In the rows, zero is written as 128.
Each path below is one point turned by a fixed rotation once a step. After each direction that follows a path, write how fast that rotation turns it, in degrees a step (0 if it stays still).
Each turn is a multiple of 5 degrees from 10 to 175, or 0.
Each row of a path follows its step; steps can be skipped.
Rotation 1:
step 6: [121 115 134 129 131 119 132 129 131 129 123 133 122 122 130 127 128 125
 126 134 133 128 131 128 126 134 117 124 135 133 133 135 128 127 123 122
 141 124 118 133 122 134 126 138 132 131 123 130]
step 7: [127 138 129 127 137 127 133 132 129 134 123 132 116 121 123 130 137 125
 123 128 123 141 136 134 128 131 131 126 130 131 126 134 135 118 125 119
 134 129 126 125 128 119 117 125 134 126 125 128]
step 16: [128 128 131 115 118 127 131 129 128 121 121 127 125 123 135 139 125 133
 131 133 129 126 134 123 129 125 132 132 137 122 121 138 125 129 122 129
 129 137 124 122 121 123 135 120 134 131 125 133]
step 20: [139 135 121 127 115 131 131 123 132 126 130 132 116 133 136 129 119 133
 124 131 133 129 126 123 128 122 127 132 124 131 124 125 124 119 128 126
 138 137 125 122 131 131 125 127 135 134 121 126]
step 31: [134 126 127 127 131 124 140 141 117 124 130 133 123 134 129 129 133 120
 134 133 128 121 123 115 131 125 128 136 124 138 127 129 131 130 128 124
 130 118 124 122 129 126 131 132 126 123 127 135]
step 33: [130 135 137 128 132 133 126 125 122 117 131 141 132 134 134 134 124 126
 137 126 130 134 140 117 134 122 127 127 134 118 133 127 126 123 128 125
 124 130 118 133 124 130 127 129 127 124 129 123]
step 35: [124 119 121 132 128 122 132 131 129 127 127 134 130 141 132 127 128 129
 139 130 134 125 122 125 131 135 126 134 122 123 129 136 122 125 125 121
 138 129 131 132 118 121 130 141 128 126 135 128]
Speeds:
[126 129 126 127 129 126 129 129 128 126 128 129 130 129 130 128 134 127
 128 127 131 130 128 130 127 127 128 126 131 127 129 127 129 127 129 127
 130 126 128 130 128 127 129 128 128 129 128 128]
10
[126 126 127 131 126 126 128 126 128 128 123 125 130 128 127 129 129 128
 127 129 129 128 130 128 126 127 130 128 125 130 130 131 128 129 129 126
 127 127 127 128 126 127 130 129 129 128 129 127]
60
[126 125 130 129 131 128 125 129 129 128 131 131 127 129 127 129 130 130
 130 125 126 130 130 129 127 127 128 129 127 130 127 130 129 126 126 128
 129 127 128 129 128 128 130 131 128 127 128 128]
10
[126 130 128 129 128 129 131 128 126 127 129 125 126 124 132 128 126 127
 126 127 126 128 127 130 128 127 128 129 128 130 126 130 129 127 130 129
 130 128 128 129 129 129 128 128 131 128 131 128]
35
Rotation 2:
step 1: [129 131 120 130 134 127 113 131 123 138 115 133 124 135 126 130 122 118
 129 134 132 133 123 130 116 121 126 120 126 124 124 118 126 131 127 128
 125 136 130 133 124 129 131 135 116 131 129 128]
step 17: [127 125 137 130 126 131 131 131 128 126 119 115 124 133 135 125 133 131
 127 124 138 136 125 125 131 128 130 125 140 120 129 126 124 121 132 117
 123 140 131 122 125 129 125 111 124 126 126 127]
step 18: [132 130 135 128 137 126 115 135 129 134 126 133 128 137 135 123 129 132
 130 126 140 139 138 126 129 137 129 126 136 128 132 123 121 130 133 120
 128 140 126 126 135 127 125 132 124 130 138 131]
step 20: [127 121 123 121 117 124 119 132 126 135 138 125 119 122 138 133 131 124
 119 131 121 133 127 131 118 141 129 120 125 124 122 128 128 122 129 130
 128 129 123 136 130 125 134 126 132 119 122 134]
step 25: [134 126 130 125 138 137 129 129 125 137 137 118 120 118 131 118 130 124
 118 117 130 127 137 134 128 122 133 131 136 128 124 130 130 133 128 126
 125 131 132 121 129 141 124 125 135 133 133 129]
step 30: [133 122 130 139 120 136 126 137 129 131 125 120 136 142 123 121 128 128
 122 127 121 135 133 134 127 127 128 126 120 129 136 127 123 132 122 130
 143 126 129 119 133 125 133 129 127 120 128 123]
step 33: [127 129 130 138 125 134 114 135 121 135 125 128 121 127 128 124 125 125
 138 122 125 119 127 131 124 126 136 133 126 127 119 128 133 131 129 138
 124 134 134 123 118 134 130 127 120 130 125 143]
Speeds:
[129 128 129 129 128 125 127 124 126 128 128 128 127 126 125 128 126 125
 127 129 127 126 130 130 128 128 127 130 128 128 127 127 130 128 126 129
 129 131 132 129 127 127 128 126 127 128 130 127]
35
[124 130 131 129 130 127 128 131 126 127 126 128 129 131 129 132 128 129
 128 127 126 128 127 127 128 131 129 129 128 127 129 128 129 129 127 128
 129 130 130 129 128 130 129 127 127 126 127 130]
20
[129 129 128 126 128 130 131 128 127 127 126 126 123 125 130 128 128 131
 125 128 128 128 127 128 130 131 124 128 127 128 127 128 130 127 125 129
 128 127 128 128 127 128 126 127 127 128 128 128]
125
Rotation 3:
step 0: [133 128 131 124 126 122 130 127 125 125 126 130 125 123 121 131 126 118
 126 126 129 129 130 121 135 131 135 120 136 129 117 120 125 131 127 144
 131 132 131 127 123 119 133 124 134 135 133 131]
step 11: [138 127 127 133 125 123 126 131 122 128 117 118 128 126 122 132 128 116
 120 122 130 120 121 127 124 130 132 132 131 127 125 125 127 137 131 133
 128 135 129 125 124 119 139 128 131 138 128 130]
step 12: [139 123 131 130 129 118 125 129 129 121 115 119 133 133 126 120 122 128
 123 126 131 129 130 126 124 133 129 122 125 124 128 131 129 128 127 125
 130 138 119 130 126 122 121 133 130 142 127 134]
step 14: [130 125 132 133 122 120 131 133 119 133 123 125 122 122 126 133 132 119
 125 130 122 123 125 130 117 131 124 125 124 119 124 131 129 130 137 131
 130 132 129 133 129 112 127 127 121 132 123 130]
step 23: [134 131 136 125 122 123 116 127 128 132 122 122 131 132 132 118 128 127
 131 126 126 126 130 122 125 132 128 122 119 133 131 138 138 131 131 134
 135 128 125 132 122 120 123 128 135 134 128 135]
step 24: [127 128 132 129 126 118 124 129 129 129 131 136 125 120 127 124 134 124
 129 129 119 124 139 123 127 132 124 126 126 134 136 130 128 131 135 131
 127 139 123 133 130 125 122 120 141 139 126 127]
step 27: [138 134 128 125 128 120 129 119 130 123 126 128 133 116 128 123 130 126
 121 133 126 124 129 122 131 130 123 126 131 135 124 125 126 129 128 129
 119 138 123 127 130 123 129 124 139 140 134 122]
Speeds:
[126 128 128 129 129 126 129 128 126 130 132 129 123 127 126 128 130 127
 127 127 129 127 129 129 128 129 127 127 130 128 130 129 128 128 129 129
 127 129 130 124 129 128 127 126 124 128 128 130]
100
[127 129 131 127 130 127 128 129 127 127 129 128 128 130 127 128 129 129
 128 127 127 128 130 127 130 132 129 129 126 130 129 126 126 131 128 129
 130 124 128 125 128 128 128 128 132 127 128 128]
135
[130 129 127 127 129 126 129 128 130 129 128 128 128 131 129 129 126 128
 127 131 124 129 125 127 128 129 127 129 130 126 129 129 128 127 124 129
 129 129 127 126 129 126 125 127 128 126 129 128]
140
[129 130 129 128 128 131 127 128 128 130 126 128 126 131 128 130 128 129
 128 129 128 128 125 130 126 128 128 128 126 130 128 130 130 127 132 127
 127 127 130 126 131 127 131 128 129 126 129 129]
120
[127 129 128 126 129 127 129 130 129 129 126 126 129 129 128 130 130 129
 131 125 128 127 128 129 129 127 127 129 132 126 128 128 130 129 127 128
 125 128 128 128 130 130 129 128 131 130 131 127]
45
